(in the rows, 100 means zero)
Each path is a new rotation, seen through one point. The rows after it are directions, each followed by how far the rotation turns it, in degrees a step (0 if it stays put).
Each turn is a multiple of 5 degrees from 10 to 175, or 0.
Each row of a path follows its step; steps can be skipped.

step 1: 89, 110, 83, 110, 142, 93, 112, 101, 107, 104, 110, 96, 107, 128, 81, 95, 68, 116, 102, 133, 113, 94, 123, 69, 106, 93, 104, 124, 96, 108, 95, 116, 107, 107, 109, 102, 107, 110, 107, 104, 102, 95, 79, 83, 85, 80, 133, 115, 104, 88, 95, 110, 157, 105, 95, 97, 80, 98, 88, 133, 113, 59, 118, 105, 92, 113
step 3: 100, 85, 97, 107, 106, 95, 132, 90, 110, 102, 109, 117, 76, 102, 87, 129, 106, 80, 91, 98, 95, 100, 92, 81, 106, 92, 102, 148, 122, 109, 56, 99, 122, 95, 84, 99, 91, 96, 141, 69, 92, 99, 111, 82, 95, 134, 68, 65, 113, 102, 104, 95, 114, 104, 122, 103, 94, 111, 98, 108, 96, 118, 61, 87, 88, 110
step 16: 119, 87, 82, 90, 114, 98, 81, 90, 72, 88, 80, 114, 86, 104, 123, 105, 81, 106, 94, 123, 93, 91, 136, 98, 67, 74, 79, 112, 91, 95, 59, 114, 95, 99, 62, 77, 80, 92, 109, 102, 98, 85, 115, 82, 118, 107, 97, 75, 112, 104, 106, 110, 118, 110, 91, 98, 52, 111, 101, 91, 88, 98, 127, 118, 128, 92
step 18: 68, 92, 69, 93, 89, 88, 151, 83, 80, 116, 108, 95, 101, 86, 82, 103, 100, 91, 99, 80, 90, 114, 115, 75, 113, 108, 79, 102, 87, 96, 98, 113, 76, 122, 75, 98, 85, 104, 129, 119, 102, 73, 93, 73, 53, 93, 119, 116, 116, 93, 78, 106, 87, 104, 105, 78, 101, 110, 99, 118, 115, 126, 93, 84, 112, 80
step 21: 97, 93, 91, 108, 81, 92, 116, 82, 90, 109, 103, 121, 96, 74, 97, 122, 108, 99, 64, 64, 124, 78, 88, 102, 75, 96, 94, 91, 89, 93, 65, 99, 99, 88, 68, 123, 55, 104, 117, 80, 120, 108, 108, 108, 107, 114, 71, 81, 66, 93, 102, 91, 90, 99, 113, 109, 88, 94, 108, 130, 113, 133, 99, 86, 115, 109
step 22: 104, 112, 123, 92, 119, 109, 103, 69, 110, 108, 90, 120, 98, 132, 113, 130, 110, 108, 108, 98, 115, 95, 100, 87, 130, 75, 120, 129, 97, 104, 59, 137, 102, 117, 82, 95, 71, 103, 103, 100, 104, 94, 98, 122, 72, 70, 123, 94, 108, 106, 102, 104, 98, 128, 124, 102, 86, 80, 83, 122, 127, 74, 90, 89, 92, 108
step 23: 102, 100, 89, 106, 138, 127, 89, 112, 75, 98, 113, 106, 90, 66, 123, 79, 131, 124, 73, 103, 94, 137, 114, 89, 87, 93, 83, 75, 94, 98, 127, 132, 94, 112, 80, 84, 91, 111, 88, 128, 122, 89, 89, 98, 82, 92, 99, 110, 106, 106, 97, 109, 113, 115, 85, 127, 106, 71, 98, 127, 123, 83, 111, 87, 114, 104
step 32: 90, 93, 85, 95, 111, 80, 127, 96, 111, 104, 78, 118, 77, 104, 113, 93, 91, 121, 94, 87, 68, 87, 96, 77, 87, 88, 71, 103, 122, 90, 69, 125, 95, 92, 80, 79, 86, 74, 99, 80, 102, 108, 92, 56, 95, 71, 104, 96, 119, 98, 112, 107, 126, 104, 110, 92, 85, 117, 101, 123, 110, 135, 117, 97, 101, 59
step 38: 105, 97, 95, 108, 125, 136, 76, 79, 128, 99, 113, 120, 70, 119, 108, 102, 98, 107, 91, 104, 122, 104, 95, 81, 104, 91, 122, 125, 100, 140, 74, 103, 120, 99, 102, 92, 76, 108, 107, 88, 133, 121, 87, 90, 118, 84, 72, 68, 109, 103, 105, 96, 137, 115, 104, 103, 116, 80, 85, 102, 128, 84, 124, 102, 91, 114
Directions:
94, 103, 101, 93, 100, 102, 99, 99, 97, 97, 105, 101, 102, 100, 101, 98, 100, 103, 102, 102, 98, 93, 96, 100, 99, 91, 96, 105, 102, 102, 104, 95, 105, 101, 95, 89, 96, 108, 105, 104, 97, 105, 104, 96, 103, 93, 104, 109, 102, 101, 102, 110, 104, 96, 93, 107, 98, 98, 100, 102, 95, 106, 100, 103, 101, 99 : 45
105, 95, 104, 104, 97, 96, 106, 94, 107, 97, 99, 108, 107, 98, 103, 98, 102, 95, 102, 103, 110, 99, 94, 99, 99, 106, 98, 99, 94, 98, 103, 101, 102, 95, 102, 95, 95, 110, 105, 104, 97, 105, 96, 97, 94, 101, 97, 97, 98, 102, 100, 97, 96, 98, 105, 110, 100, 101, 100, 92, 103, 98, 99, 102, 98, 100 : 45
102, 98, 97, 99, 104, 96, 94, 99, 100, 99, 109, 98, 102, 97, 96, 98, 100, 99, 102, 99, 98, 96, 102, 97, 105, 104, 96, 101, 97, 101, 102, 104, 100, 96, 97, 98, 99, 94, 100, 103, 105, 107, 104, 96, 92, 107, 101, 110, 102, 97, 104, 105, 93, 92, 97, 89, 102, 100, 99, 95, 108, 93, 104, 101, 96, 101 : 60
100, 107, 97, 101, 102, 102, 99, 98, 94, 99, 95, 98, 104, 96, 100, 94, 108, 103, 99, 100, 101, 94, 101, 104, 104, 99, 96, 98, 103, 104, 98, 101, 104, 94, 98, 96, 92, 99, 100, 98, 93, 97, 99, 97, 100, 102, 90, 97, 91, 92, 99, 97, 100, 102, 95, 97, 107, 106, 104, 101, 92, 93, 98, 94, 98, 108 : 155
104, 98, 102, 99, 98, 102, 96, 107, 104, 95, 89, 99, 98, 94, 97, 100, 103, 102, 100, 102, 93, 108, 101, 99, 97, 96, 96, 108, 106, 93, 106, 101, 97, 95, 94, 98, 103, 107, 95, 97, 98, 100, 101, 94, 101, 107, 97, 102, 105, 104, 110, 100, 100, 100, 103, 103, 96, 103, 99, 98, 101, 97, 98, 91, 98, 101 : 90
99, 101, 100, 93, 97, 101, 105, 94, 104, 97, 106, 101, 101, 99, 95, 100, 99, 102, 96, 90, 96, 99, 101, 102, 103, 95, 97, 97, 102, 89, 98, 98, 98, 92, 109, 99, 103, 100, 108, 92, 107, 104, 102, 97, 99, 98, 95, 93, 102, 98, 105, 100, 95, 104, 101, 97, 103, 97, 100, 103, 95, 108, 99, 101, 93, 98 : 100
100, 92, 97, 100, 99, 100, 97, 102, 96, 91, 99, 97, 102, 99, 101, 99, 98, 103, 97, 108, 97, 100, 103, 100, 104, 100, 95, 93, 102, 103, 94, 105, 102, 95, 105, 101, 103, 99, 97, 99, 100, 105, 98, 91, 93, 92, 99, 100, 102, 106, 91, 99, 100, 107, 95, 101, 90, 101, 97, 102, 96, 94, 101, 100, 101, 89 : 45
106, 94, 103, 95, 99, 98, 97, 99, 98, 100, 95, 100, 99, 101, 94, 100, 96, 96, 91, 101, 107, 106, 106, 96, 95, 104, 99, 106, 99, 108, 99, 93, 102, 95, 103, 101, 100, 96, 102, 103, 100, 106, 99, 100, 107, 104, 99, 101, 103, 94, 101, 95, 104, 102, 92, 102, 102, 97, 96, 98, 94, 103, 113, 103, 98, 105 : 80

step 8: 127, 122, 88, 100, 62, 90, 71, 81, 98, 105, 107, 92, 99, 85, 114, 103, 87, 100, 81, 109, 61, 98, 107, 103, 110, 74, 101, 114, 120, 87, 95, 108, 101, 104, 94, 84, 88, 120, 107, 141, 116, 101, 103, 95, 96, 97, 86, 78, 115, 82, 124, 81, 96, 65, 83, 107, 108, 118, 110, 84, 109, 99, 85, 102, 88, 87
step 10: 87, 89, 106, 70, 118, 85, 80, 105, 117, 80, 127, 131, 92, 119, 97, 105, 104, 84, 100, 93, 103, 76, 93, 72, 125, 100, 118, 114, 70, 90, 85, 124, 116, 93, 114, 107, 115, 73, 93, 85, 115, 100, 97, 89, 102, 115, 91, 112, 104, 88, 99, 112, 89, 108, 100, 76, 110, 102, 79, 92, 101, 131, 79, 100, 95, 67
step 13: 118, 116, 120, 72, 129, 94, 76, 96, 97, 99, 101, 112, 87, 86, 93, 105, 98, 97, 121, 97, 100, 122, 75, 97, 104, 86, 106, 56, 104, 80, 82, 101, 95, 75, 99, 86, 69, 106, 112, 85, 107, 71, 97, 103, 114, 94, 102, 114, 78, 77, 82, 87, 131, 124, 109, 97, 83, 115, 92, 96, 88, 113, 84, 91, 82, 93
step 18: 75, 91, 125, 105, 117, 86, 79, 90, 100, 116, 96, 84, 96, 98, 84, 75, 118, 113, 110, 116, 110, 75, 110, 84, 97, 92, 96, 84, 79, 73, 62, 101, 110, 128, 115, 102, 117, 105, 81, 103, 95, 116, 106, 87, 67, 112, 95, 111, 82, 123, 102, 68, 88, 88, 97, 92, 111, 118, 116, 116, 105, 101, 76, 119, 99, 94
step 28: 98, 86, 97, 89, 92, 93, 89, 98, 89, 78, 78, 72, 74, 87, 105, 76, 110, 88, 73, 96, 85, 89, 54, 96, 128, 93, 90, 101, 95, 90, 110, 76, 90, 92, 95, 110, 109, 86, 118, 94, 105, 100, 120, 94, 119, 108, 80, 80, 107, 96, 88, 106, 104, 92, 104, 78, 104, 93, 102, 95, 57, 140, 93, 118, 107, 89
step 29: 92, 63, 116, 83, 79, 98, 88, 92, 90, 93, 113, 92, 110, 105, 90, 72, 89, 86, 110, 104, 117, 99, 105, 123, 108, 81, 87, 95, 108, 113, 85, 102, 125, 93, 120, 118, 98, 125, 97, 74, 103, 103, 112, 108, 127, 82, 110, 63, 62, 110, 99, 102, 90, 119, 104, 101, 95, 108, 105, 83, 83, 88, 88, 125, 81, 72
step 31: 105, 122, 91, 90, 92, 82, 88, 89, 104, 113, 87, 85, 102, 73, 110, 99, 103, 104, 113, 107, 81, 120, 90, 115, 94, 86, 126, 130, 104, 91, 97, 99, 101, 105, 75, 109, 92, 98, 130, 95, 93, 92, 116, 123, 96, 131, 74, 124, 100, 77, 99, 77, 116, 100, 90, 115, 110, 99, 132, 123, 94, 107, 86, 97, 88, 55
step 32: 67, 112, 105, 94, 87, 129, 86, 82, 93, 85, 85, 95, 106, 83, 65, 78, 97, 97, 101, 128, 85, 101, 86, 112, 81, 95, 124, 102, 110, 93, 103, 109, 107, 96, 118, 98, 127, 74, 95, 90, 65, 100, 82, 103, 85, 123, 105, 91, 85, 113, 90, 106, 127, 88, 99, 83, 99, 94, 100, 89, 59, 112, 87, 110, 85, 99
step 35: 87, 67, 93, 106, 85, 77, 69, 107, 113, 97, 89, 110, 103, 83, 99, 60, 124, 104, 109, 109, 100, 94, 110, 111, 116, 100, 106, 110, 92, 88, 70, 95, 117, 58, 95, 129, 110, 112, 130, 106, 113, 99, 79, 127, 89, 114, 87, 105, 99, 104, 72, 101, 122, 91, 87, 98, 114, 113, 105, 103, 105, 92, 104, 109, 78, 111
Directions:
98, 99, 109, 104, 100, 104, 97, 100, 96, 102, 102, 101, 92, 103, 103, 101, 100, 101, 102, 96, 96, 103, 92, 109, 99, 107, 101, 100, 91, 96, 106, 99, 99, 105, 103, 98, 104, 94, 97, 96, 98, 103, 97, 97, 98, 99, 98, 108, 99, 104, 99, 94, 106, 95, 99, 93, 97, 96, 98, 93, 102, 104, 97, 106, 103, 91 : 80
104, 103, 110, 107, 104, 100, 94, 96, 95, 107, 101, 102, 100, 100, 97, 109, 98, 97, 105, 104, 102, 94, 97, 100, 98, 95, 94, 101, 104, 103, 99, 105, 91, 103, 99, 102, 99, 102, 105, 99, 104, 94, 97, 104, 104, 96, 104, 93, 98, 104, 99, 108, 97, 97, 102, 90, 97, 102, 99, 99, 93, 99, 99, 101, 102, 98 : 90
100, 99, 97, 97, 97, 99, 100, 96, 97, 97, 99, 103, 98, 98, 95, 101, 100, 95, 105, 103, 107, 104, 100, 102, 98, 93, 99, 98, 106, 103, 113, 91, 102, 104, 103, 100, 96, 103, 91, 105, 103, 98, 98, 95, 100, 90, 96, 96, 100, 93, 99, 101, 103, 98, 95, 102, 105, 103, 97, 94, 103, 102, 104, 109, 104, 100 : 85
104, 100, 100, 96, 102, 101, 103, 100, 93, 100, 102, 101, 96, 98, 99, 99, 102, 88, 105, 99, 105, 99, 102, 95, 101, 98, 98, 100, 98, 101, 106, 97, 98, 94, 100, 108, 101, 96, 100, 95, 100, 98, 96, 109, 105, 112, 98, 108, 108, 96, 94, 95, 105, 95, 97, 98, 99, 105, 98, 107, 97, 101, 96, 95, 100, 103 : 100
98, 103, 105, 96, 93, 88, 100, 105, 101, 104, 95, 92, 98, 93, 103, 97, 102, 105, 103, 101, 99, 92, 103, 102, 102, 105, 94, 108, 105, 99, 103, 96, 97, 98, 97, 98, 101, 102, 96, 96, 97, 105, 98, 102, 94, 106, 98, 95, 96, 101, 96, 100, 104, 96, 103, 103, 99, 102, 100, 98, 94, 104, 102, 109, 98, 107 : 110
94, 101, 102, 101, 107, 102, 96, 98, 94, 102, 91, 102, 92, 104, 100, 104, 102, 99, 90, 96, 106, 97, 98, 102, 101, 100, 98, 106, 100, 97, 103, 99, 104, 102, 107, 106, 98, 93, 104, 101, 96, 109, 101, 100, 104, 100, 105, 95, 102, 100, 99, 101, 95, 108, 105, 108, 108, 102, 100, 97, 98, 104, 99, 99, 99, 107 : 65
105, 97, 98, 94, 100, 112, 95, 106, 99, 91, 106, 97, 97, 107, 97, 94, 104, 108, 101, 105, 103, 96, 105, 105, 101, 102, 95, 100, 95, 102, 103, 98, 98, 104, 103, 98, 97, 103, 102, 101, 92, 98, 97, 100, 96, 103, 101, 100, 98, 99, 103, 103, 91, 95, 101, 96, 106, 108, 104, 102, 94, 102, 97, 100, 95, 98 : 100

step 5: 111, 104, 87, 123, 130, 70, 122, 87, 105, 105, 108, 113, 112, 112, 90, 114, 112, 95, 112, 126, 120, 102, 95, 115, 84, 113, 112, 98, 81, 125, 116, 89, 92, 102, 91, 111, 129, 79, 114, 105, 96, 107, 112, 68, 75, 102, 71, 100, 77, 104, 115, 108, 106, 115, 88, 103, 97, 87, 75, 69, 103, 107, 114, 119, 109, 108
step 13: 86, 96, 107, 114, 101, 118, 126, 119, 79, 106, 107, 70, 86, 94, 121, 98, 129, 83, 107, 92, 123, 135, 99, 77, 104, 100, 94, 70, 100, 123, 100, 80, 94, 92, 106, 84, 101, 95, 106, 130, 123, 95, 100, 91, 105, 113, 131, 112, 92, 77, 68, 69, 98, 96, 117, 105, 86, 97, 85, 96, 109, 108, 115, 106, 91, 102
step 17: 92, 105, 92, 82, 102, 104, 86, 123, 78, 102, 115, 87, 111, 106, 94, 98, 91, 124, 132, 126, 104, 91, 104, 101, 94, 91, 99, 95, 92, 112, 104, 121, 113, 88, 83, 94, 93, 117, 102, 88, 104, 94, 121, 124, 111, 84, 82, 123, 111, 69, 90, 95, 129, 115, 92, 96, 135, 155, 102, 112, 101, 110, 123, 111, 95, 106
step 22: 111, 86, 73, 103, 97, 81, 92, 109, 110, 92, 114, 99, 92, 106, 86, 115, 90, 105, 102, 98, 116, 84, 96, 96, 133, 95, 88, 91, 124, 87, 112, 127, 72, 105, 102, 93, 115, 103, 106, 86, 88, 111, 65, 81, 82, 93, 107, 106, 82, 109, 122, 104, 108, 144, 126, 73, 106, 113, 77, 101, 98, 115, 104, 97, 62, 105
step 23: 117, 108, 96, 115, 127, 96, 112, 90, 109, 99, 91, 98, 122, 115, 75, 123, 97, 101, 105, 100, 112, 96, 101, 105, 98, 98, 107, 114, 96, 120, 105, 82, 98, 121, 122, 98, 130, 93, 103, 80, 96, 97, 104, 63, 74, 79, 81, 91, 144, 92, 120, 127, 103, 109, 109, 122, 106, 100, 91, 72, 112, 93, 112, 120, 97, 127
step 24: 103, 81, 89, 89, 122, 102, 123, 82, 102, 91, 103, 103, 67, 121, 100, 93, 97, 112, 139, 119, 146, 87, 98, 90, 101, 104, 119, 81, 119, 111, 124, 64, 107, 102, 107, 108, 75, 90, 93, 107, 92, 112, 115, 106, 80, 88, 88, 99, 106, 122, 107, 96, 91, 89, 91, 83, 90, 123, 108, 110, 93, 97, 128, 92, 100, 116
step 25: 100, 87, 100, 104, 103, 90, 99, 64, 104, 76, 59, 114, 68, 105, 102, 115, 101, 89, 102, 119, 108, 83, 70, 95, 96, 85, 84, 111, 137, 96, 96, 98, 116, 99, 107, 94, 125, 94, 110, 94, 82, 107, 85, 130, 107, 111, 114, 92, 94, 94, 128, 87, 119, 96, 104, 88, 109, 113, 80, 100, 113, 117, 101, 137, 96, 89
step 27: 117, 83, 81, 96, 127, 99, 82, 86, 107, 93, 80, 95, 95, 93, 112, 100, 129, 130, 125, 126, 80, 111, 67, 87, 131, 124, 125, 83, 100, 98, 99, 90, 78, 100, 114, 83, 104, 101, 101, 105, 100, 108, 90, 84, 90, 128, 106, 91, 100, 96, 92, 82, 76, 79, 88, 86, 104, 81, 110, 110, 111, 78, 112, 79, 104, 105
step 34: 112, 91, 102, 94, 98, 102, 87, 102, 62, 80, 97, 106, 129, 86, 105, 85, 125, 116, 115, 101, 72, 142, 75, 97, 71, 88, 113, 126, 100, 118, 96, 107, 113, 102, 92, 104, 102, 89, 87, 88, 85, 100, 119, 76, 110, 90, 111, 95, 94, 101, 85, 99, 128, 122, 100, 96, 102, 95, 82, 99, 86, 68, 91, 89, 81, 118
Directions:
103, 94, 91, 103, 106, 96, 100, 96, 99, 105, 98, 103, 105, 100, 104, 98, 99, 101, 95, 97, 94, 109, 108, 103, 99, 96, 106, 101, 101, 101, 97, 106, 96, 105, 98, 107, 101, 100, 93, 98, 101, 107, 97, 91, 102, 101, 95, 100, 104, 100, 105, 94, 94, 106, 105, 104, 96, 97, 97, 103, 101, 101, 104, 105, 103, 98 : 100
106, 107, 97, 107, 107, 98, 94, 98, 97, 105, 102, 97, 99, 104, 102, 105, 112, 97, 99, 102, 103, 101, 98, 100, 96, 99, 98, 109, 104, 105, 104, 105, 96, 100, 106, 103, 99, 108, 98, 103, 96, 96, 108, 93, 101, 103, 101, 103, 103, 104, 93, 106, 101, 97, 103, 97, 101, 100, 101, 101, 103, 102, 104, 91, 104, 101 : 100
103, 101, 97, 106, 101, 110, 101, 92, 93, 97, 98, 92, 98, 99, 88, 102, 96, 102, 106, 103, 95, 99, 104, 94, 92, 101, 99, 93, 107, 95, 100, 103, 101, 98, 108, 99, 101, 100, 105, 95, 102, 102, 99, 100, 100, 98, 97, 98, 102, 96, 102, 101, 94, 100, 110, 96, 100, 101, 106, 102, 102, 102, 104, 100, 95, 99 : 10
90, 106, 100, 104, 99, 101, 100, 97, 100, 104, 110, 107, 97, 96, 107, 97, 101, 93, 108, 94, 100, 97, 98, 104, 99, 97, 100, 90, 101, 100, 103, 100, 95, 106, 98, 99, 102, 101, 103, 98, 103, 93, 103, 99, 105, 104, 94, 102, 96, 93, 100, 102, 100, 104, 106, 108, 104, 102, 102, 98, 100, 95, 105, 101, 99, 93 : 10
90, 104, 97, 109, 99, 108, 102, 99, 97, 98, 99, 102, 92, 103, 93, 98, 99, 108, 93, 101, 100, 106, 101, 101, 96, 101, 100, 98, 98, 106, 94, 97, 105, 104, 95, 104, 107, 104, 97, 103, 104, 96, 102, 97, 94, 102, 99, 106, 102, 103, 99, 101, 104, 99, 100, 100, 92, 100, 95, 97, 100, 90, 94, 97, 100, 103 : 135
102, 106, 99, 98, 100, 108, 107, 106, 105, 94, 94, 100, 94, 102, 101, 100, 104, 92, 104, 103, 88, 92, 106, 103, 102, 104, 102, 106, 97, 94, 100, 95, 92, 105, 97, 100, 103, 98, 96, 106, 100, 107, 103, 93, 95, 100, 101, 102, 103, 98, 103, 99, 99, 102, 100, 104, 105, 103, 101, 101, 98, 100, 100, 93, 98, 100 : 85
98, 96, 96, 96, 102, 109, 93, 96, 92, 97, 105, 97, 103, 102, 100, 101, 98, 102, 92, 101, 105, 95, 100, 105, 106, 100, 102, 100, 96, 91, 103, 98, 102, 110, 101, 94, 97, 100, 97, 103, 100, 92, 97, 92, 99, 90, 98, 96, 103, 101, 101, 104, 105, 103, 101, 97, 105, 101, 97, 100, 97, 103, 103, 101, 106, 98 : 55
